Here are some points:
-0.27 0.18 -0.38 -0.26 -0.39 -0.65 0.08 0.00 -0.16 0.44 0.18 0.32
-0.18 -1.15 0.01 -0.84 0.19 0.03 1.03 1.01 -0.25 -0.21 -0.51 0.08
-1.76 2.22 -1.09 -0.33 -2.19 -3.35 -1.51 -1.90 -0.75 1.66 1.35 0.38
-1.29 -1.55 0.06 -1.37 -0.13 -0.78 1.04 0.43 -0.55 -0.19 -0.52 -0.51
1.06 0.77 0.06 0.98 0.31 0.89 -0.68 -0.19 0.61 -0.11 0.19 0.25
-0.50 0.26 -0.71 -0.60 -0.80 -1.48 0.23 0.26 -0.49 0.72 0.58 0.59
-1.15 1.33 -0.80 -0.09 -1.38 -2.11 -0.92 -1.13 -0.48 1.04 0.85 0.13
0.97 0.48 1.24 1.30 1.32 2.41 -1.19 -1.09 0.81 -1.23 -0.51 -1.07
0.29 0.06 0.65 0.48 0.64 1.08 -0.42 -0.58 0.32 -0.57 -0.24 -0.60
1.95 0.21 0.65 1.39 1.58 2.61 -0.29 0.26 1.00 -1.04 -0.41 -0.13
-1.77 0.04 -0.10 -0.89 -0.85 -1.61 -0.20 -1.01 -0.71 0.50 0.01 -0.44
1.77 0.16 0.84 1.29 1.31 2.44 -0.43 0.06 0.90 -0.95 -0.37 -0.24
1.10 0.47 -0.62 0.45 -0.21 -0.30 0.31 1.11 0.28 0.49 0.57 1.13
0.36 1.08 -0.21 0.71 -0.18 -0.09 -0.82 -0.66 0.25 0.23 0.49 0.16
0.15 2.93 -1.89 0.78 -1.87 -2.80 -1.37 -0.61 -0.30 2.08 2.05 1.91
-1.36 0.25 -0.31 -0.73 -0.90 -1.73 -0.21 -0.67 -0.56 0.63 0.23 -0.10
Then 12 other points, each followed by its number:
0.50 0.98 -0.25 0.58 -0.11 0.02 -0.76 -0.43 0.20 0.22 0.46 0.29 0
0.92 1.31 -0.78 0.75 -0.52 -0.48 -0.58 0.27 0.26 0.70 0.92 1.08 1
1.28 0.46 0.78 1.29 1.01 2.11 -0.60 -0.41 0.79 -0.77 -0.18 -0.29 2
-0.35 1.84 -0.70 0.32 -1.16 -1.60 -1.13 -1.24 -0.22 1.04 1.04 0.55 3
-2.37 0.56 0.84 -0.46 -0.69 -0.84 -1.38 -2.79 -0.57 -0.19 -0.23 -1.70 4
-0.58 0.41 -0.62 -0.54 -0.86 -1.43 0.08 0.02 -0.37 0.75 0.48 0.48 5
0.82 -0.33 1.39 0.93 1.58 2.62 -0.50 -0.73 0.76 -1.52 -0.97 -1.15 6
-0.57 -1.83 -1.21 -1.92 -0.73 -1.77 2.42 2.79 -0.76 0.84 -0.03 1.20 7
0.59 -2.16 0.56 -0.45 1.30 1.73 1.46 1.59 0.17 -0.97 -0.96 -0.26 8
-0.64 1.17 -1.34 -0.27 -1.52 -2.38 -0.38 -0.16 -0.46 1.54 1.11 1.12 9
0.09 0.58 -0.57 0.14 -0.50 -0.72 -0.18 0.10 -0.14 0.59 0.54 0.65 10
0.26 0.11 0.99 0.64 0.90 1.61 -0.64 -0.99 0.44 -0.86 -0.54 -0.98 11
Which of these numbered points is nearest to each point below, looking only along the 3 directions in which the first points spread most? Its number follows each.
1.94 1.12 0.38 1.71 0.95 1.93 -0.76 -0.25 0.93 -0.50 0.12 0.18 > 2
0.96 1.39 -0.88 0.73 -0.61 -0.58 -0.58 0.43 0.23 0.94 0.92 1.16 > 1
-0.25 1.71 -0.63 0.57 -1.07 -1.39 -1.13 -1.09 -0.05 0.87 0.96 0.43 > 3
0.81 -2.15 0.60 -0.33 1.38 1.85 1.64 1.94 0.27 -1.06 -1.00 -0.14 > 8
-0.81 -1.35 -1.28 -1.78 -0.94 -2.22 2.01 2.27 -0.90 1.06 0.26 1.27 > 7
-0.84 1.20 -1.35 -0.60 -1.66 -2.80 -0.29 -0.25 -0.63 1.54 1.09 0.98 > 9
0.89 0.49 0.07 0.73 0.35 0.74 -0.33 0.02 0.43 -0.12 0.11 0.23 > 0
0.45 0.04 -0.43 -0.01 -0.13 -0.12 0.22 0.69 0.06 0.25 0.19 0.50 > 10
0.59 1.06 -0.28 0.82 -0.26 0.05 -0.62 -0.26 0.27 0.27 0.55 0.49 > 0
0.67 0.86 -0.21 0.75 -0.03 0.03 -0.55 -0.27 0.21 0.22 0.42 0.42 > 0
0.43 -0.59 1.43 0.61 1.32 2.30 -0.40 -0.80 0.57 -1.35 -0.90 -1.34 > 6
1.60 0.25 0.39 1.17 0.97 1.93 -0.22 0.21 0.85 -0.58 -0.16 0.10 > 2
-0.27 1.34 -1.21 0.02 -1.28 -1.98 -0.48 -0.13 -0.28 1.32 1.12 1.12 > 9
1.07 -2.61 0.40 -0.82 1.13 1.66 2.32 2.84 0.25 -0.98 -0.95 0.28 > 8
1.24 -1.04 -2.04 -1.01 -0.66 -1.59 2.64 4.04 -0.36 1.47 0.80 2.65 > 7
-0.19 -0.67 0.81 -0.07 0.69 1.09 0.06 -0.39 0.09 -0.87 -0.66 -0.82 > 11
-0.93 1.07 -1.14 -0.40 -1.55 -2.37 -0.40 -0.42 -0.55 1.22 0.86 0.80 > 9
1.41 1.16 -1.26 0.57 -0.59 -0.77 0.08 1.17 0.28 1.03 1.06 1.73 > 1
-0.87 0.50 -0.86 -0.42 -1.13 -1.88 -0.03 -0.13 -0.54 0.97 0.52 0.44 > 5
-2.32 0.39 0.79 -0.37 -0.59 -0.89 -1.27 -2.69 -0.54 -0.13 -0.23 -1.57 > 4
-0.29 -0.59 0.83 -0.02 0.67 1.11 -0.13 -0.69 0.17 -0.87 -0.75 -1.04 > 11
-1.99 -3.11 3.01 -1.13 2.04 2.91 0.39 -1.63 -0.12 -2.86 -2.71 -3.56 > 6
0.07 -2.55 0.79 -0.97 1.16 1.42 1.91 1.59 -0.03 -1.12 -1.33 -0.65 > 8
2.48 0.38 0.07 1.46 0.98 2.08 0.16 1.36 0.98 -0.35 0.15 0.98 > 2
2.05 0.32 -0.76 0.87 0.28 0.60 0.59 1.80 0.62 0.44 0.55 1.49 > 1
0.25 -0.86 1.41 0.24 1.33 2.38 -0.09 -0.61 0.54 -1.51 -1.08 -1.25 > 6
-3.61 -1.07 1.13 -1.80 -0.48 -1.28 -0.37 -2.62 -1.01 -0.54 -0.96 -2.47 > 4
-0.74 1.29 -1.12 -0.35 -1.49 -2.35 -0.50 -0.40 -0.44 1.39 1.04 0.80 > 9
-1.00 1.46 -0.54 -0.08 -1.33 -1.97 -0.94 -1.28 -0.54 1.05 0.76 0.22 > 3
0.30 0.46 -0.02 0.30 0.08 0.30 -0.19 -0.16 0.17 -0.09 0.17 0.06 > 0
-1.00 -0.19 -0.37 -0.79 -0.74 -1.28 0.29 0.02 -0.56 0.46 0.07 0.19 > 5
